Here are some points, each followed by its number:
[  8   4  52  19  47 -47 -25 -15 -29  34   4  -5 -26  -9  -8 -14  17 -31  43 -20  -9  25 -33  73] 0
[ 49  19 -16  29  -8  -4   5  -7 -32  37  15   4  35 -51 -12  38   3  -2  13  30  16  -4 -51   3] 1
[ 19 -45  45  12   5 -22 -73 -60   1  81 -27 -42 -19 -39 -39 -26  -1 -34  17 -16 -19  25 -64  19] 2
[ 21  -2  29  14  24 -41 -57  -8   6  31 -16 -30 -17 -17 -15   4 -10 -22  -6  -8 -12  -1 -41  29] 3
[ 74  13 -20  32 -36  -4   6  -6  20  19  15  -5  15 -53  20  20 -10  25 -24  31  11 -23 -42 -16] 4
[  8 -29  60   8  27 -35 -80 -53 -41  86 -32 -46  -5 -30 -34  -7 -11 -31  16 -18 -25  47 -70  16] 5
[ 19  16  66  17  61 -43 -31  -7 -15  26   0  13 -35 -36 -23 -15  35 -15  32 -35  -3  31 -29  75] 6
[ 57  -5 -16  29 -33 -13   8   4 -21   8   3  -6  24 -28  -5  26  -9  25 -13  21   7 -12 -27 -17] 7
[ -4 -34  44   6  27 -36 -34 -42 -31  41 -26 -28 -21  -4 -21  -5 -20  -5  15 -13 -12  41 -50  14] 8
[ 44  15  47   3  26 -25   7  15   9 -15  38  20 -29   9  14 -35  21   3  13 -28   7  15  -6  52] 9
[ 62  15 -30  28 -50  11  33  22   3  -7  21  -2  16 -17  14   3   3  39 -30  19   7 -27   4 -27] 10
[ 23   6  14  26  -7   5   0  -6 -38   6  -4 -12  -2 -17  17 -12  -5   8   3 -15   2  18 -11  -6] 11
[ 46  12  40   7  21 -18   7   7  -6  -5  41  21  -9  26  17 -34  21 -12  24 -27   9   8 -17  63] 12
[ 47  11  -6  18 -27   9  23   6 -24  13  11 -12  24 -35   1  10  -8  19  -4  34   3 -10 -16   1] 13
[ 29 -36  28   9 -15 -18 -42 -39 -21  38 -23 -17   0 -22 -33  10 -15   2   4  -9  -7  14 -75 -12] 14
[ 45 -21  30  18 -38   7 -48 -12  19  34   2 -13 -19 -22 -17   2  -7   5 -30   6 -17 -13 -64  -6] 15
[ 68   3  23  11 -57   7 -41 -13  33  12  18  12 -34  13  13 -13 -23  -5 -23  18 -28 -39 -25 -18] 16
[101  20 -12  34 -73  26   0  40  76 -15  22  -8 -16 -18  21 -24 -16  64 -78   8  -7 -36  13 -48] 17
[ 90  18  17   4 -55  40 -43  35  49  -9  10  30  -4 -34  -6   9  20  40 -48  13 -11 -39 -38  -6] 18
[ 81  22  27 -25 -29  73 -89  58  74 -28  15  63  11 -34 -22  48  32  37 -45  27 -35 -61 -66  21] 19
[-10  68  -5 -11 -39  41 -44  30 -28 -55 -19  26 -26 -30 -27  24   0  -9 -11  23 -39 -18 -32   2] 20
[-11  45  24  -2 -20  34 -57  28 -32 -17 -15  17 -25 -31 -30  20   3 -20  -2   0 -31 -16 -39   0] 21
[-18  67  10 -17 -43  32 -26  33 -27 -56 -28   9 -30 -50 -27  30 -13 -14  17  41 -28 -22 -16  12] 22
[-51 -17   9  34  22  18 -43  -1 -30  23 -31 -20 -50  -3 -68  34  -3 -32 -29  -5 -12 -33 -34 -32] 23
[-41  22  10 -16  43  19 -18  -2   9  46 -27 -42 -29 -30 -46  13 -51  23 -21  49  -1 -18 -22 -15] 24
[ -6  22  -4  10 -44  15 -17  -2 -38 -16  -4  -3 -17 -18 -16  37 -25  12 -17  29 -18 -36 -32 -24] 25
[-20 -20   8  10   4  16 -27  -5  16  22 -33 -13 -42 -20 -44  -5  -2  -9 -20  -2   7 -34 -28 -36] 26
[-20  32  10 -20 -29  31 -21  32   2 -20 -14  10 -26 -43 -36  13  -8  -4  -3  16 -25 -29 -30 -12] 27
[ 59  -3  11  26 -44   7 -29  -9  39  27   9 -27 -19 -28   6 -14 -15  24 -45  13  -8  -9 -43 -20] 28
[  2   4  13  12 -72  36 -38 -13  59  30  32  -5 -46 -33   0 -12  14  -4 -46  32 -14 -24 -82   8] 29
[  7  37 -27 -24  11   0  -6 -30 -49 -25 -20  11  18  -7  -4   8   9 -20  52  38  26   2 -36  27] 30
New points follow, each followed by the number of its nearest point above by angle.
[-124  -11   14  -19   80  -15   39  -10  -50   77  -66  -97  -40  -24  -34  -26  -28  -38   14   80  -18   22   -2   43] 24
[-33 -34 -26 -12  15 -12  13   3  36  14  -9   8   6  22   8  11   2  14 -20 -10   3   1  24 -24] 26
[ 49  10  -5  33 -35  35  -1  18  66 -14   2  -7 -31  -7  -6 -33  17  31 -52  -7  24 -64  38 -56] 17
[ 16  37  -2 -42  47  -6  18 -52 -76 -28   3  13  32  21  -9  -9  28 -47  82   5  28  22 -21  70] 30
[-25  16   3  -5  -8  -4  21  21   4  -8  13 -23 -34 -17  -1 -11  -6 -18  15  26 -16 -10  -5  22] 22
[-21 -22  -5  -4   1  10  23  32  48 -12  10  50  30  41   4  -4  15  14 -12 -53  16  22  56 -20] 17
[-49 -32 -28 -46  -5  13  52   9  71  19   0  17  -2  33  13  -2  -9  14 -17 -16  13  -1  38 -28] 17
[-14  45 -17 -47  54 -22 -14 -52 -79 -22 -31   7  28  24  -7   5  16 -40  90  31  31  12 -49  57] 30
[ 15  16 -30 -22 -33  22  45  75 100  22  21  47   8  50   3  -2 -16  42 -32  -5  13  -6  49 -40] 17
[-45 -30 -27 -63   0 -10  45  38  69  32   9  48   2  76  29   7 -34   2  -1   3   7  22  51 -33] 17
[ 18  28  -1 -40  48 -11  11 -66 -90 -32  -5  14  22  35   1  -7  21 -43  82   4  28  17 -23  66] 30
[ 42  18   5   9 -30  38 -12  11  16 -26  -4  21   6   6  -6 -18  15  21 -18 -35  10  -3 -10 -17] 18
[ -8 -36   2 -13  14 -12 -17  -7  39 -28  -6  31  24  25   4  13  45  31 -43 -81  30   1  51 -21] 17
[-28 -40 -18 -35   0 -13  30  11  46   9  12  23   9  38   4   3  15  23 -19 -30  15  -1  33 -27] 17
[ -58  -42   -5   35  -31  -29   -1  -48 -106   41  -20  -56  -14  -21   -8   72  -29    2  -11   99  -40  -37  -53   11] 25
[ 25  -8   1  28 -17  30  15  28  64 -31  -2   7  21  -5  -3 -13  -8  50 -47 -16  63 -74  61 -54] 17
[  -7    4   -1  -25   -4   12  -20   12   51  -51   22   45   48   53    5   23   60   47  -85 -126   30   24   81  -27] 17
[ 29  29 -17  19 -57  51  72  57 102 -87  72  47 -36  -9  57 -57   7  40 -47 -30  28 -23  46 -27] 17
[  73   12   53  -19  -31  -15  -56  -51  -82   37  -24   -8   31  -36  -49   25  -34   26    1   23    1   17 -112    8] 14
[-20 -21 -27 -26   7 -11  45  38  63   8  17  49   5  56  24   2  -5   7  -7 -13   5  15  60 -30] 17
[ 56   6  19 -27  17  19   8  35  74 -36 -16   3 -23   6  51 -38 -16  86 -41 -56  18  23  -5 -68] 17
[-21   8 -44  14  17  -8   6  -2 -27 -10 -10  -2  16  -1  28   9  -7 -18  30  23 -11   1  27  -1] 30
[-24 -39  12 -17  56 -36 -35 -11  -8   5  -3  85  22  19  -2  15  37 -22  36 -64  28  36  22   4] 6
[-70 -18 -25   1  -6 -18   7 -28 -62  40 -11 -56 -14 -44  -1  35 -33 -30  19  86 -31 -26 -55   2] 24
[-25 -32 -46 -28 -18   6  56  30  60  18  13  16 -11  33  39  -6 -42  16 -27  17   3   5  52 -39] 17
[ -58  -38  -10   13   39  -23   29  -36  -31   81  -37 -111  -55  -31    6  -33  -61  -14  -19   93  -25    4   -8   22] 24
[ 109   57  -58   60 -104   78   33   78  100  -77   29   18  -18   22   53  -38    3   93 -127   -4    6  -80   82  -81] 17
[-20  33   0 -21 -32  47 -11  33 -24 -31 -11   4 -11 -29 -12   7 -33  -5   2  27 -17 -14 -11  -4] 22
[ 10 -15 -25  13  28 -22  -7 -20 -37  14 -22 -23  49 -51   2  41  -5   3  51  -8 -15  22 -11 -20] 1
[ 17   8 -43  -7 -47  29  45  54  63 -16  25  35   2  37  41 -17 -24  32 -38  -1  10  -7  55 -42] 17
[-52  25   2  13  -5  14   1  -2 -50 -11  13 -31  -5 -27   4  42 -32 -34  26  39 -23  -8 -18  25] 22
[-46   4 -11  -6   2   6  25   8 -27  19  -5 -38 -28 -16 -18 -17 -16 -27  13  42 -17   3 -12  23] 24
[ 26 -14 -32  23 -24   4  40  47  83 -23  31  39  16  56  33 -20  -1  42 -46 -30   3   2  69 -39] 17
[ -1  23  -5 -48  56 -47  -6 -59 -68 -25 -13  10  17  46   2   1  26 -39  85   5  20  -1 -38  71] 30
[ 21  -1  18   7 -25   4 -15 -20 -38  25  -8 -10  12 -44 -20  30 -12  14  -3  26   5 -12 -47 -11] 1
[ 23   5 -27  14  -8  21  53  28  35  -2  11 -10   4  20  32 -40 -12  44 -44   3   6  13  55 -23] 17
[ -2  43 -22 -35  43 -21 -24 -30 -42 -27 -38   7  34  11  -2   4  11 -29  69  33  35  10 -43  37] 30
[-27 -25 -16 -14  13   8  34  12  32  17  -4  16  10  22  10  -8  -4  23 -17 -21   8  23  40 -26] 17
